128 stands for zero in the data rows.
Here are some points, each followed by its number:
[78 154 161 137 96 36 69 204 116 158 158 132 76 95 140 204] 0
[106 114 125 124 134 173 135 115 120 104 103 125 120 107 176 113] 1
[129 108 121 130 94 53 116 133 133 110 161 112 148 145 107 153] 2
[125 103 158 88 141 120 111 84 97 106 96 53 152 133 138 189] 3
[117 140 158 137 128 110 110 109 147 142 134 122 113 122 121 128] 4
[123 120 109 130 117 139 146 138 128 115 124 143 135 124 144 102] 5
[89 128 137 160 103 107 106 143 157 112 136 152 74 85 181 101] 6
[103 103 132 138 83 18 105 145 149 110 172 123 117 128 135 147] 7
[81 63 128 165 63 23 117 110 187 39 172 129 114 108 182 66] 8
[154 126 135 125 114 45 109 110 135 144 165 99 161 160 62 152] 9
[124 130 132 164 103 99 108 104 190 132 162 153 104 131 114 73] 10
[130 105 114 124 123 151 147 130 112 101 120 137 132 124 162 106] 11
New points follow, each followed by the numbers of its three nearest points above, looking only along the 5 directions in which the numbered points spread most, smallest number first.
[93 134 134 149 107 103 111 154 148 125 145 163 81 92 171 110] --> 4 5 6
[131 154 184 82 171 164 99 97 73 167 74 48 133 126 110 228] --> 1 3 4
[128 137 123 137 122 129 139 153 140 130 135 149 111 124 137 115] --> 4 5 11
[118 93 155 97 134 112 118 85 103 93 104 68 148 126 154 171] --> 1 3 4
[81 50 88 129 60 13 146 180 112 26 163 153 140 105 215 101] --> 2 7 8
[128 98 125 129 112 61 133 129 124 112 160 108 147 147 118 138] --> 2 7 9
[132 166 178 97 173 163 93 116 84 177 83 71 129 118 102 229] --> 1 3 4
[132 161 137 116 144 158 118 151 113 166 124 126 120 130 109 166] --> 4 5 11
[150 196 140 142 155 156 110 140 134 209 121 136 112 138 59 166] --> 4 5 9
[129 118 150 117 134 125 112 99 133 124 122 99 135 132 122 139] --> 3 4 5
[158 195 136 122 187 227 124 112 138 213 90 135 103 127 79 151] --> 1 4 5
[136 166 141 130 136 137 113 136 119 175 129 128 117 137 96 155] --> 4 5 9
[155 113 125 135 117 54 121 118 133 139 163 98 165 171 51 152] --> 2 4 9
[107 108 124 144 81 11 112 155 147 114 175 128 131 126 134 136] --> 2 7 9
[146 182 140 142 150 149 114 142 135 201 132 136 112 136 62 155] --> 4 5 9
[138 153 184 85 172 154 87 100 81 173 80 46 134 120 110 231] --> 1 3 4
[124 115 105 150 108 127 142 116 155 109 140 149 118 128 146 75] --> 5 10 11
[81 60 129 164 54 1 115 113 183 42 173 131 115 114 178 68] --> 6 7 8
[140 189 137 158 149 178 112 128 159 196 130 150 96 130 80 126] --> 4 5 10
